One turn sends every row of this set to another row. A few are shown first. Where does it send the rows asked after them?
q45: [-0.70 -0.37  0.34  1.17  2.81  0.15 -2.38  1.53 -1.51  2.44 -1.86 -1.54
 -3.11  0.55  0.02  2.26 -2.59  0.61 -3.37 -2.85  0.98]
q715: [-1.20 -1.97 -1.02 -0.32 -1.28 -4.19 -0.01  0.31  0.69  1.09 -0.69  1.80
 -2.07 -0.48  0.15  0.56  1.71 -0.78 -2.69 -0.89  1.52]
q279: [ 0.17 -0.45  2.74  2.45  1.73 -0.41 -0.58  2.19 -2.01  3.15 -1.19 -0.02
 -2.53  2.38 -2.27  1.62 -1.99 -0.86  0.97  0.49  1.06]
q960: [ 1.63  0.96 -1.03  0.63  1.05 -2.16  2.01  0.92 -3.17  1.83  0.52  2.35
 -1.27 -0.39 -0.42  1.68  0.90 -2.69 -1.48 -0.94 -0.98]
q481: [-0.43 -1.52  0.52 -0.09  2.35  0.14  1.43 -0.50  0.74  3.33 -0.99 -1.36
  0.16 -0.90  0.21  1.10 -3.83  0.12 -1.27 -3.73 -0.81]
q899: [-2.45  0.03 -1.48  0.21  0.48 -1.24  1.03 -1.12 -0.19  2.80 -1.43  1.25
 -3.05  1.87  2.70  0.67 -3.78  2.23 -0.96  0.48  0.77]
q102: [-1.17 -1.04  1.79  1.90  1.08 -0.81 -2.65  1.34 -1.96  3.15 -2.11 -0.45
 -2.33  1.05  0.47  2.10 -0.97  2.71 -1.66 -3.83  1.59]
q340: [-0.45  0.56 -0.63  0.82 -0.16  0.46  0.82 -0.48  2.59  0.47 -1.65 -2.55
 -0.09 -1.75 -1.37  0.39  1.10  3.36 -0.49 -2.51 -0.64]
q641: [ 0.79  1.59 -2.25  0.74  0.17 -2.64  3.10 -0.34 -1.76  1.79  0.76  2.85
 -1.57 -1.15 -0.79  1.33  0.30 -0.80 -0.30 -1.86 -1.25]
q383: [ 1.97  0.71 -0.31  1.36 -1.00 -0.20  3.15 -1.56 -0.02  1.22 -0.36 -0.45
  0.36  0.39 -2.88 -0.19  0.38  1.71  1.37  1.60 -0.81]
q821: [ 0.87  0.71 -0.16 -2.17  0.72 -1.18 -1.30  0.16 -3.27  0.80 -1.88 -0.13
  1.67 -0.02 -1.37  4.35  1.70 -0.85 -1.93 -1.37  0.21]
q297: [-0.02 -0.14  1.58  1.00  1.87  0.85  2.03 -0.35  1.49  3.89 -2.06 -0.88
  0.25  0.00 -0.92  1.13 -2.95  0.90 -0.06 -3.72 -1.02]
q100: [ 2.04  1.32  0.08 -0.24  0.60 -1.22 -0.18  0.56 -3.78  1.39 -2.70 -0.69
  1.30 -1.11  0.30  4.51  1.40 -1.03 -2.13 -0.89 -0.59]
q618: [-2.48  0.20 -0.60 -1.56 -0.10 -1.74 -1.26 -1.18 -0.23  1.62 -3.98 -1.87
  0.21  0.70  2.88  0.97 -1.51  3.15 -1.24  1.15  0.64]
q815: [-1.60 -0.56  0.13 -0.86 -0.34 -1.31 -1.22  0.35 -2.10  1.62 -4.22 -1.44
 -0.37  1.11  2.35  3.41 -1.92  3.45 -1.20  1.60  1.28]
q219: [-2.93 -1.85 -1.37  0.02 -1.20 -3.89  1.29 -0.05 -0.22  2.15  0.58  0.92
 -2.14 -1.13  1.42  1.56 -0.04  1.15 -1.62 -2.39  0.82]
q183: [ 0.13  0.19 -2.05  0.33  0.46  0.22  0.71 -1.35  2.13  0.31 -0.35 -2.35
 -0.02 -2.65 -0.06  0.32  0.22  1.70 -0.53 -2.63 -1.65]
q367: [-2.84 -0.16 -1.73 -0.65  0.33 -2.69  0.98 -0.79  0.34  2.05 -0.77  1.21
 -2.36  1.39  2.13 -1.85 -2.05  1.46 -0.60  1.13  0.23]
q182: [ 1.34  2.61 -0.64 -2.04  1.71  1.25 -0.99 -0.65 -1.80  1.99 -2.68  0.58
  1.82  2.02  1.16  2.39 -2.03  0.58  0.05  0.70 -0.62]
q118: [ 1.62  1.05 -0.64 -0.31 -0.67 -2.75  0.87  1.12 -3.68  0.58 -2.06  0.16
  1.12 -1.89 -1.16  4.12  2.14  0.47 -0.49 -0.75 -0.74]
q328: [-2.06 -1.58 -1.40 -0.09 -0.51 -4.04  0.78  1.21 -1.29  1.24  1.16  1.35
 -2.39 -0.63  0.82 -0.05  1.54 -0.38 -1.85 -0.95  0.46]
q77: [ 1.12 -0.08 -0.68  0.55 -0.80 -1.98  1.34 -0.19  0.91  0.81 -0.83 -1.61
  0.67 -1.18 -2.03 -0.60  0.15  0.17  2.55  1.89 -1.95]
q54: [-0.68 -0.06 -1.49 -0.17 -0.25 -1.79  0.31 -0.47  2.14  2.30 -1.52  2.53
 -1.88  1.59  2.64 -1.33 -2.06  0.64 -0.67  1.15  0.68]
q691: [ 0.38  0.57  0.59  1.85 -1.68 -1.45 -1.71  0.23 -2.19  0.41 -0.84 -2.07
 -1.08  0.73 -2.41  1.80  2.17  2.42  0.72  2.05  1.72]
q601: [ 0.84  1.11 -0.86  1.79 -0.34 -1.91 -2.53  1.84 -1.24 -0.12 -1.72 -1.77
 -2.59  0.31 -2.25  0.52  1.36  0.67  0.44  2.79 -0.18]
q766: [-0.28  0.28  0.51  2.26 -0.26 -0.80 -1.83  2.06 -0.92 -0.28 -0.76 -1.68
 -2.88  0.60 -2.66  0.86  2.07  1.61  0.51  1.63  1.47]
q456: [ 0.29 -0.63  1.71  1.34  1.55 -2.01 -1.83  2.70 -2.64  2.94 -2.37 -0.81
 -2.38  2.06 -1.91  1.35 -2.65 -0.93 -0.33  1.65  0.67]
q446: [-0.72 -0.07  1.56  2.25  1.93  0.86 -2.14  1.48 -0.70  2.59 -1.89 -1.60
 -2.55  0.44 -0.47  3.15 -0.68  1.11 -2.09 -3.94  1.00]
q354: [ 1.39  1.05 -1.27 -0.42  1.24 -2.10  1.50 -0.77 -1.83  1.47 -0.40  3.13
 -1.41  0.70 -2.25  1.43  0.52 -2.90 -1.83 -0.79 -0.10]
q349: [-1.22 -0.42 -0.39 -1.94 -0.74 -0.84 -2.48  0.41  0.69  1.59 -2.96 -0.77
  1.18  0.82  3.52  1.58 -0.83  2.71 -0.81  0.56  1.02]
q13: [ 0.42 -1.25 -0.54  0.79 -1.00 -0.08  2.06 -0.85  1.08  1.01 -1.05 -1.44
  0.35 -1.69 -1.04  0.85  1.65  3.47 -1.73 -3.30 -0.68]
q330: [ 0.41 -0.87  0.80  1.40  1.67  0.46  2.21 -0.49  0.17  3.95 -1.64  1.11
 -0.85  0.70 -0.01  0.13 -2.77  2.00 -0.99 -4.34 -0.92]
q553: [ 1.25  2.77 -0.26 -0.76  1.47  0.16 -0.02 -1.46 -2.13  2.23 -4.61 -0.87
  1.34  0.92  1.64  2.72 -2.18  0.84 -0.83  1.23 -0.84]
q220: [ 0.41  0.91  1.98  2.46  0.98 -0.93 -1.52  0.65 -3.07  3.37 -1.42  0.46
 -2.31  3.11 -1.46  1.07 -2.22  0.94  1.44  1.08  1.52]
q75: [ 2.14  2.88 -0.74 -0.10  1.03 -0.08  0.55  0.08 -3.64  1.20 -4.08  0.51
  0.23  1.08  0.14  3.22 -1.60  1.51  0.15  2.12 -0.75]
q697: [ 0.47  0.19  0.56  1.04 -0.31 -0.81  2.31  0.21  1.26  1.00 -0.90 -1.02
 -0.05  0.17 -3.12 -1.14 -0.21  1.39  2.54  1.86 -0.53]

q446 turns into q279
q54 turns into q349
And these:
q641 turns into q219
q183 turns into q481
q100 turns into q960
q102 turns into q220

